128 stands for zero in the data rows.
Some points:
[142 162 121 145 104 168  94 121 125 113 111  79 103 125  86 125 143 153
 128 120 122  77  97 139 110 134 183 116 119 138  84 152 110 134 131 125
 128 143 141  88 130 118 113 141 144 116 128 177 105 138 113 169 125 140
  99 110 106 123 159 150 133 146 167 117]
[134 111  77 151 119 148 131 106  81 132 152 152 153 152 149 104 173 123
 106 186 164 155 131 146 112 115 124 122 129 194 107 121 140 185 112 186
 104 143 160 163 122 127  92 147 116 132 192 121 107 169 135 118 114 131
 123 112  97  98 145 119 120 107 123 152]
[134 150 130 126 102 123 108 112 122 127  94  88  94 152  82 134 137 188
 170 131 146  84  90 148 127 122 181 124 134 118 162 125  99 148 108 108
 120 140 128 102 155 130 123 128  96 136 139 157 139 110 130 146 166 140
 141 114 125 121 108 157 122 127 165 117]
[142 112 197 130 137 158 143 145 136  92  98 117 159 116 164 121 117 108
 141 132 128 115 153 142 108 104 102 137 125 135 116 118 132 135 129  92
 124 123 136 141 150 125 107 125 123 151  64 118 129  73  85 105 120 121
 134 141 117 119 155 125 219 132 119 119]
[ 97 159 120 144  99  96  98 173 130 154 134 119 101 137  82 134 117 186
 127 135 130 105 108 101 130 140 125 125 112 106 104  99  92 122 113 157
 104 123 126 107 125 100 135 133 142 129 115 172 101 142 140 121 171 125
 151 149 152 123 117 157 125 130 176  97]
[142 145 129 175 181 119 123 111 115  91  83 136 109 137 138  96 138  97
 119 137 125 134 156 148 180 134 146 147 140 116 128  83 136 127 135 134
 123 142  75 114 105 122 197 141 139 122 125 104 146 150 197 127 144 128
 123 135 122 146  88 113 161 128 102 117]
[146 115 125 134 155 148 165 130 157 127 112 113 139 136 139 121 187 118
 146 142 165 111 165 131  99 142 106 158 125 110 131 152 151 129 177 127
 111 142 164 147 136 142  96 151 139 114 142 101 102 106 117  94 113 145
 124 113 113 108 125  98 123 173 107  82]
[143 105  82 148 131 146 151 115 165 123 118 122 151 165 159 113  84 104
 162 133  91 108 143 130 115 153  95 150 129 116 129 133 146  96 149  86
 117 143 152 153 168 133 112 155 143  98 102 122 113 146  91 106  98 150
 136 147 117 104 160 116 126 143 112 109]
[136 138 131 137 100 129 120 127 152 125 111 213 127 122 118 126 121 156
  78 109 128 204 106 178  91 134 171 112 141 185 167 136 117 109 117 129
 123 142 151 115 115 123  96 129 154 118 128 152 128 122 120 136 132 137
 163 128 122 134 126 146 126 119 145 148]
[167 139 126 107 120  52 119  95 115 114 196 120 115 154 106 159 137 137
 142 135 138 120 115 141 181 147 133 113 120 121  83  98 125 140 106  78
 108 118 116 136  96 127 148 121 154 121 138 133 135  68 144 142 140 140
 133 113 201 148 113 128 135 103 142 147]
[145 137 124 115 115 128 125  89 125 107 110 155 135  96 132 139 136 148
 143 153 115 143 123  25 150 132 119 115 242 157 145  96 111 135 116 114
 121 112 119 117 106 175 139 107 129 102 145 145 116  92 130 118 131 139
  80 133  91 122 123 150 139 118 134 139]
[146 142 129 129 113 135 129 107 125 137 116 186 123 147 132 142 115 153
  84 164 124 192 115  83  93 126 158 127 107 188 173 152 111 135 120 124
 125 129 138 115 116 172 138 152 143 131 123 145 128 117 104 127 144 133
  43 127 136 124 113 144 108 120 140 137]
[122 123 167  90 138 104 134 112 112 102 115 116 131 166 154 148 136 124
 140 137 148 120 134 132 135 175  91 132 131 122 108 124 143 143 137 168
 154  83  81 121 121 122 161  79 155  88 129 116 180 190 154 123 117 142
 124  97 141 177 127 118 166 116 116 127]
[155 129 123 145 141  88 129 119 125 136  87 126 129 133 142  65 130  67
 147 119 137 119 156 109 158 138 128 124 112 129 122 101 126 130 125 173
  92 117  91 122 109 145 152 107 128 119 139 113 155 189 142 129 131 118
 126 110 184 173 118 129 104 132 109 110]
[181 122 149 108 128  97 125 117 135 115 204 115 151  81 133 165  97 145
 123 105  99 114 136 130 134  91 105 140 128 120 186 149 131 103 139 148
 146 103 113 129 135 130 136 108  54 160 101 127 147 122 115 120 117  93
 132 151 100 154 142 123 103 144 117 117]
[ 91 110 153 110 124 109 145  90 145 136 207 121 140  73 135 150 118 138
 129  64 104 129 135 138 128  98 145 153 122 113 190 123 141 119 137 114
 148 101 120 138 142 160 132 112  85 152 121 117 138 133 125 104 117  91
 118 161 150 146 147 123 168 156 128 102]
[ 83 155 114 155 125 118 140 190 131 182 153 111 117 120 176 105 117 104
 121 114 138 127 148 151 172 142 105 129  58 131 134  74 108 140 127 119
 106 129 103 106  92  92 178 130 130 110 149 135 128 127 178 114 146 141
 163 108 113 135 106 158  78 142 114 130]
[138 112 136 134 121 157 128 115  62 125  89 152 140 138 137 116 146  99
  67 101 128 164 122 126  94 123 142 108 127  70 129 158 146 179 116 117
 118 143 154 157 100 118  93 133  89 138 117 125  98 112 158 134 105 145
 136 120 112  97 136 119 126  75 120 175]
[155 111  83  88 144 131 135 144 114 213 124 109 132 131 135 164 153 112
 116 122 153 103 138 122 134 109 121 130 174 121 107 131 152 141 132 171
 168  98  89 133 136 134 149  90 183 162 122 104 173 189 142 129 116 164
 122 155 141 165 133 110  87 106 116 150]
[ 92 114  84  98 142 132 134 172 112 160 126 134 150  79 145 156 133 139
 155 145  86 128 134 186 114  98 115 128   9 111 115 128 130 119 128 146
 165  92 113 131 127  98 129  95 128 139 149 119 148 133 108 118 114 108
 156 165 135 145 137 118  59 115 118 134]
[ 52 108 113 127 167 110 156 166 143 105 174 132 141 101 125 124 135 114
 126  52 127 131 136 102 123 125 119 172 161 147 105 153 150 136 166 119
 140 146 133 146 165  80 118 134 109 138 133 113 143 112 100 102 107 117
 149 128 149 139 144 103 130 165 118  78]
[133  99 128 140 156 147 157 115 175 127 107 114 162 135 131 119  91 121
 147 131 130 119 143 132 113 139 116 159 125 109 124 139 150  94 153 149
 109 148 148 146 175 137 112 145 146 123 171 102  96 109 130  98 110 171
 123  93 119  99 164 101 128 157 108 105]
[134 135 138 144 104 160 102 133 138 125 133 161 105 132  97 118 135 151
 100 134 140 180 108 135 105 143 185 115 132  58 103 158 103 128 111 125
 122 148 142 116 160 130  90 140 149 117 139 145 143 136  96 155 141 126
 133 118  89 121 125 149 137 151 152 141]
[ 68 130 142 124 119  85 118 192  99 115 177 119 127 137 114 144 135 123
 155 151 137 107 124 132 161 116 161  72 156 118 141 106 133 110 130 135
 119 141 150 115 109 124 133 145 105 131 103 128 119 140 153 160 118 151
 111 106 190 131 100 123 148  82 119 187]
[133 118 106  86 130 139 141 118 156 119 126 117 133 119 137 178  82 130
 129 164  89 122 138 130 109  76 112 131 141 123 102 145 139  87 134 121
 155  91 107 128 115 133 132  94  36 186 134 120 155 114 128 127 116  56
 131 160  99 150 133 121 132 155 117 129]
[132 112 200 155 143 143 146 115 146 151 110 116 139 142 139  96  92 107
 144 152 105 119 133 129 120 129 114 142 136 135 108 134 150 111 149  87
 151 149 152 154 161 128 105 134 170 119  64 111 109 108 116 111 110  78
 127 147 114  98 155 103  90 145 113 116]
[124 139 128  92 122 193 104 124 145 126 102 173  98 140  87 171 140 125
 122 111 145 183 106  84 163 151 147 108 107 180 185 142 113 132 112 116
 134 106 114 122 124 114 159 125 130 114 122 124  95 122  99 163 149 137
 160 119  94  79 112 126 141 119 136 133]
[108 108 133 138 128 149 109 148  87 113 134  82 125 126 123  89 129  89
 102 118 143  73 119 118 103 160 131 105 132 129 113 175 148 108  92 104
 127 159 150 165  87 134  95 154 156 111 146 107 125 112 128 153 124 117
 125 121 112 116 107 115 151  63 126 178]
[137 172 126 139 104 101 104 110 140 122 111 115  80 120 118  90 135 151
 143 114 128 126  99 146 152 115  30 119 137 113 113 107  79 137 110 138
 151 160 147  88 132 141 144 158 135 133 133 160 109 133 134 164 176 128
 127 133 171 117  94 168 129 145 154 120]
Along one direction, these points spread out more than along any other. Take the direction at right angles to it along which they spread out most. Go by this last direction. For each point below, how far along it does it lie, from 0 to 99? 50 is the average, and the first point above lies past it. One standard deviation of the points above along it is 16.
[137 172 126 139 104 101 104 110 140 122 111 115  80 120 118  90 135 151
 143 114 128 126  99 146 152 115  30 119 137 113 113 107  79 137 110 138
 151 160 147  88 132 141 144 158 135 133 133 160 109 133 134 164 176 128
 127 133 171 117  94 168 129 145 154 120] 40
[132 112 200 155 143 143 146 115 146 151 110 116 139 142 139  96  92 107
 144 152 105 119 133 129 120 129 114 142 136 135 108 134 150 111 149  87
 151 149 152 154 161 128 105 134 170 119  64 111 109 108 116 111 110  78
 127 147 114  98 155 103  90 145 113 116] 68
[167 139 126 107 120  52 119  95 115 114 196 120 115 154 106 159 137 137
 142 135 138 120 115 141 181 147 133 113 120 121  83  98 125 140 106  78
 108 118 116 136  96 127 148 121 154 121 138 133 135  68 144 142 140 140
 133 113 201 148 113 128 135 103 142 147] 30
[134 111  77 151 119 148 131 106  81 132 152 152 153 152 149 104 173 123
 106 186 164 155 131 146 112 115 124 122 129 194 107 121 140 185 112 186
 104 143 160 163 122 127  92 147 116 132 192 121 107 169 135 118 114 131
 123 112  97  98 145 119 120 107 123 152] 62
[136 138 131 137 100 129 120 127 152 125 111 213 127 122 118 126 121 156
  78 109 128 204 106 178  91 134 171 112 141 185 167 136 117 109 117 129
 123 142 151 115 115 123  96 129 154 118 128 152 128 122 120 136 132 137
 163 128 122 134 126 146 126 119 145 148] 67
[146 115 125 134 155 148 165 130 157 127 112 113 139 136 139 121 187 118
 146 142 165 111 165 131  99 142 106 158 125 110 131 152 151 129 177 127
 111 142 164 147 136 142  96 151 139 114 142 101 102 106 117  94 113 145
 124 113 113 108 125  98 123 173 107  82] 67
[155 111  83  88 144 131 135 144 114 213 124 109 132 131 135 164 153 112
 116 122 153 103 138 122 134 109 121 130 174 121 107 131 152 141 132 171
 168  98  89 133 136 134 149  90 183 162 122 104 173 189 142 129 116 164
 122 155 141 165 133 110  87 106 116 150] 28
[122 123 167  90 138 104 134 112 112 102 115 116 131 166 154 148 136 124
 140 137 148 120 134 132 135 175  91 132 131 122 108 124 143 143 137 168
 154  83  81 121 121 122 161  79 155  88 129 116 180 190 154 123 117 142
 124  97 141 177 127 118 166 116 116 127] 27
[142 112 197 130 137 158 143 145 136  92  98 117 159 116 164 121 117 108
 141 132 128 115 153 142 108 104 102 137 125 135 116 118 132 135 129  92
 124 123 136 141 150 125 107 125 123 151  64 118 129  73  85 105 120 121
 134 141 117 119 155 125 219 132 119 119] 67
[181 122 149 108 128  97 125 117 135 115 204 115 151  81 133 165  97 145
 123 105  99 114 136 130 134  91 105 140 128 120 186 149 131 103 139 148
 146 103 113 129 135 130 136 108  54 160 101 127 147 122 115 120 117  93
 132 151 100 154 142 123 103 144 117 117] 41
[ 91 110 153 110 124 109 145  90 145 136 207 121 140  73 135 150 118 138
 129  64 104 129 135 138 128  98 145 153 122 113 190 123 141 119 137 114
 148 101 120 138 142 160 132 112  85 152 121 117 138 133 125 104 117  91
 118 161 150 146 147 123 168 156 128 102] 43
